Q: (913, -388, 360, -847, 226, -449)
A: -449
Q: (-306, 574, -291, -531)
A: -531
Q: (237, 237, 251, 51)
A: 51
Q: (-704, -85, 512, -163)
A: -163
Q: (7977, 9101, 6194, 5219, 1549, 2871)
A: 2871
Q: (5, 1, 5, 6, 7, 2, 6)
A: 6
Q: (426, 399, 179, 583, 816, 256, 622)
A: 622
---
array([[ -8.7,  -6.6, -13.1, -14.4, -20.4,  -3.0, -18.5,  -6.9, -13.2,
        -15.9,   0.8,   2.0, -28.3,  -7.9],
       [ -1.6,  -4.7, -22.7,  -6.8,   1.3, -15.7, -11.9,   1.2,  -9.3,
         21.8,  -6.3,  -0.9, -20.2,  -3.2],
       [-10.4,  -1.1, -27.7, -14.5, -10.6,  -6.8,  -9.1,  -6.6, -10.7,
          4.6,   4.0,  -2.0,  -8.7,  -4.6],
       [ -3.5,   6.9,   4.8,  -4.0,  -7.2, -20.7, -18.1,  -1.3,  -9.0,
         11.3,  -7.6,  -5.3, -21.7,  -4.3],
       [  2.6,  -1.4,  -1.9,   0.4,   2.9, -20.8,  -4.4,   6.6, -16.9,
          0.8,  -9.7,  -1.1, -24.2, -10.8],
       [ -6.3, -13.5, -11.7, -12.8, -11.4, -15.4, -11.5,  -6.9,  -4.7,
        -14.7,   2.5,   0.6, -23.9,  -9.6],
       [ -8.7,   5.9, -26.2, -12.7, -11.9,  -1.8,  -7.0,   5.2, -20.0,
         -8.1,   2.4,   2.2, -21.9, -29.7],
       [ -3.0,   6.6,  -8.1, -17.0, -11.0, -13.0,  -0.3,   7.0, -16.0,
        -13.9,   5.6,   8.9, -13.7,   1.2],
       [ -0.4,   1.0,  -9.3,   3.1,   1.0, -19.6,  -7.0,  -4.2, -20.2,
          4.6,  -3.6,  -5.3, -21.4,  -8.4]])
1.2

array([[  45.15,   92.31,  115.14,    2.77, -107.47,  -11.21,   35.86,
         -40.42,   38.87,    8.36,  137.99,  -81.01,  -24.39,   -8.57,
         125.18,  102.56],
       [  30.82,  108.83,   85.41,  -51.13, -182.09, -137.90,  106.45,
          19.06, -137.13,   94.60,  205.62,  -98.21, -101.99,  103.83,
          72.99,   71.14],
       [  91.99,  206.75,  133.89,    3.58,  -71.38,  -40.74,  -35.11,
         -81.00,  -96.19,  140.24,  194.74, -149.35,  -28.60,  -62.69,
         181.06,  -94.93],
       [  -0.09,   65.74,   85.89,  -90.76, -179.28,  -73.75,  157.78,
           7.51,  -44.50,   42.88,  219.05,  -85.57, -154.55,  143.84,
          17.59,  219.90],
       [  12.79,   46.44,   47.64,  -28.04, -186.52, -167.09,  127.32,
          76.39, -132.27,   54.72,  141.34,  -38.19,  -63.95,  136.49,
          41.02,   85.24],
       [  48.90,  122.19,  116.33,  -18.90, -149.19,  -72.73,   54.37,
         -28.56,  -49.48,   58.15,  184.01, -108.92,  -58.55,   23.66,
         126.00,   69.08],
       [  68.21,  127.82,  145.55,   25.64, -112.28,   -5.44,   -5.26,
         -72.75,   50.04,    9.68,  145.46, -110.58,    2.74,  -66.31,
         185.31,   62.38],
       [  32.25,   44.99,   79.11,   22.08,  -81.74,  -14.56,   41.76,
           0.20,   47.05,  -14.33,   78.61,  -27.78,    9.28,   10.08,
          91.60,   97.00]])
62.38

array([[-0.02, -0.03, -0.06, -0.03, -0.06, -0.06, -0.06, -0.06, -0.02,
        -0.02, -0.06],
       [ 0.21,  0.19, -0.26,  0.19, -0.26, -0.27, -0.27, -0.27,  0.20,
         0.19, -0.25],
       [-0.15, -0.15,  0.05, -0.15,  0.05,  0.06,  0.06,  0.05, -0.15,
        -0.15,  0.05],
       [ 0.21,  0.19, -0.26,  0.20, -0.26, -0.28, -0.27, -0.27,  0.20,
         0.20, -0.26],
       [-0.29, -0.28,  0.17, -0.28,  0.16,  0.19,  0.17,  0.17, -0.28,
        -0.28,  0.16],
       [-0.29, -0.28,  0.17, -0.28,  0.16,  0.19,  0.18,  0.18, -0.28,
        -0.28,  0.16],
       [ 0.15,  0.13, -0.20,  0.13, -0.20, -0.21, -0.21, -0.21,  0.14,
         0.14, -0.20],
       [-0.22, -0.21,  0.11, -0.22,  0.11,  0.12,  0.11,  0.11, -0.21,
        -0.21,  0.11],
       [ 0.14,  0.13, -0.20,  0.13, -0.20, -0.21, -0.21, -0.21,  0.14,
         0.13, -0.20],
       [ 0.11,  0.10, -0.17,  0.10, -0.17, -0.18, -0.18, -0.18,  0.10,
         0.10, -0.17],
       [-0.26, -0.25,  0.14, -0.25,  0.13,  0.15,  0.14,  0.14, -0.25,
        -0.25,  0.13]])
-0.17

array([[-0.637, -0.783, -0.565,  0.019,  0.781,  1.226,  0.906],
       [-0.595, -1.961, -2.403, -1.822, -0.232,  1.695,  2.237],
       [-0.564,  0.023,  0.778,  1.306,  0.870, -0.595, -1.946],
       [-1.950, -2.365, -1.824, -0.235,  1.777,  2.270,  1.045],
       [ 0.878, -0.595, -1.966, -2.376, -1.840, -0.235,  1.752],
       [-0.507, -0.419, -0.423, -0.641, -0.783, -0.565,  0.011],
       [-0.780, -0.565,  0.007,  0.789,  1.361,  0.879, -0.597],
       [ 1.353,  0.877, -0.595, -1.936, -2.375, -1.850, -0.231],
       [ 0.810,  1.324,  0.882, -0.595, -1.951, -2.397, -1.823],
       [-0.418, -0.424, -0.639, -0.778, -0.565,  0.009,  0.785],
       [-0.421, -0.639, -0.781, -0.565,  0.019,  0.804,  1.297],
       [ 0.011,  0.811,  1.267,  0.886, -0.596, -1.950, -2.391]])
1.297

array([[ 0.05,  0.01, -0.20, -0.21,  0.01, -0.26,  0.07,  0.01],
       [-0.05,  0.10,  0.06,  0.05,  0.12,  0.09, -0.06,  0.12],
       [ 0.08,  0.02,  0.20,  0.21,  0.02,  0.22,  0.06,  0.02],
       [-0.01,  0.07, -0.04, -0.05,  0.07, -0.04, -0.01,  0.07],
       [ 0.10, -0.02,  0.01,  0.01, -0.03, -0.01,  0.11, -0.03],
       [ 0.07,  0.00, -0.07, -0.07,  0.00, -0.10,  0.08,  0.00],
       [ 0.09,  0.01,  0.13,  0.14,  0.00,  0.14,  0.08,  0.00],
       [ 0.05,  0.02, -0.08, -0.08,  0.03, -0.11,  0.06,  0.03],
       [ 0.09,  0.01,  0.10,  0.10,  0.01,  0.09,  0.09,  0.01],
       [ 0.10, -0.03, -0.14, -0.14, -0.04, -0.20,  0.12, -0.04],
       [ 0.04,  0.05,  0.24,  0.25,  0.04,  0.29,  0.02,  0.04]])
-0.04

array([[-1.643,  0.990,  0.734, -0.379,  1.344,  0.095, -0.807,  1.658,
         0.039,  0.917],
       [-0.888,  0.577, -0.980, -0.764,  1.089,  1.017, -1.037,  0.898,
         1.224,  1.719],
       [ 0.337,  0.064, -0.914,  1.968, -0.272, -0.540, -0.735,  0.219,
         2.143,  1.977],
       [ 1.749,  0.671,  0.298,  2.462,  0.090, -1.025, -0.443,  1.100,
         1.122,  1.013],
       [ 2.425,  0.433,  0.424, -1.173,  1.312,  0.136,  1.060,  0.119,
        -1.919, -1.796],
       [ 0.162, -0.118, -0.960, -2.403,  1.001,  2.219,  0.694, -0.656,
        -0.847, -1.076],
       [-0.499,  0.309, -2.255,  0.418, -0.504,  1.281, -0.855, -0.350,
         1.354,  1.329],
       [ 1.053, -0.072,  1.940,  2.817, -0.242, -2.427, -0.076,  1.571,
         0.505,  0.888],
       [ 0.902, -1.172,  1.958, -1.030,  1.432, -0.549,  0.993,  0.416,
        -1.993, -1.380],
       [-0.265,  0.317, -0.028, -1.622,  1.483,  1.653,  1.519, -1.401,
        -1.549, -1.237],
       [-0.930,  0.712, -0.958,  0.166, -0.118,  1.289, -0.600,  0.809,
         1.462,  1.265],
       [-0.600,  0.859,  1.093,  1.887,  0.913, -0.806, -0.686, -0.189,
         0.336,  1.024]])
1.265

array([[ 199.25,   60.53,  -90.21,   29.29,   77.91,  129.72],
       [ 192.70,   52.94,  -87.25,    9.76,   74.64,  118.90],
       [-153.20,  -67.03,   23.13,   44.58, -105.90,  -89.48],
       [  22.50,   31.97,  -26.12,  141.06,   21.17,   77.57],
       [  53.00,   36.94,  -37.88,  124.53,   33.98,   83.66],
       [  13.39,   25.44,  -24.50,  145.14,   10.19,   69.28],
       [ 105.32,  -14.01,  -65.51, -131.43,    4.10,   -2.41]])
69.28

array([[ 0.0,  0.4, -0.7,  0.5,  0.6,  0.3, -0.3, -0.2, -0.1,  0.1,  0.6,
        -0.2],
       [ 0.4, -1.0, -1.3,  0.8,  0.0, -1.1,  1.3,  0.3, -0.6,  0.1, -0.2,
         0.0],
       [ 0.4, -0.4,  1.4, -0.3, -0.4,  0.6,  0.6, -0.3,  0.2,  0.1,  2.1,
        -1.1],
       [ 0.0,  0.7, -0.3, -0.6, -0.3,  0.9, -0.6, -0.2, -0.4,  0.1, -0.9,
        -0.2],
       [ 0.1,  0.4,  2.5, -0.8,  0.3,  0.9,  1.5, -0.3, -1.1,  0.1, -0.3,
         0.0],
       [ 0.0,  0.3, -1.3, -0.5,  2.1, -0.3, -0.7, -0.3, -0.4,  0.1, -1.1,
        -0.2],
       [ 0.0, -0.3, -0.4, -0.3,  0.2, -1.1, -0.1, -0.1, -0.3, -0.1,  1.1,
         0.8],
       [-0.1,  0.3,  0.6, -0.7, -0.7,  1.9,  0.3, -0.3,  1.0, -0.3,  1.3,
        -1.0],
       [ 0.1, -0.5,  0.8, -0.4, -2.1, -0.5,  0.1, -0.3, -0.6,  0.2,  0.8,
        -0.7],
       [ 0.1,  0.1, -1.1, -0.2,  0.0,  0.8,  0.4,  0.1,  0.0, -0.5, -0.1,
         0.9],
       [-0.2,  0.0, -0.5,  0.2,  1.6, -1.2,  0.1,  0.1, -0.4,  0.5, -0.5,
        -0.3],
       [ 0.6,  0.0,  0.4, -0.3,  1.5, -1.3, -0.4,  0.0, -0.9,  0.4, -0.2,
        -0.1]])
-0.3
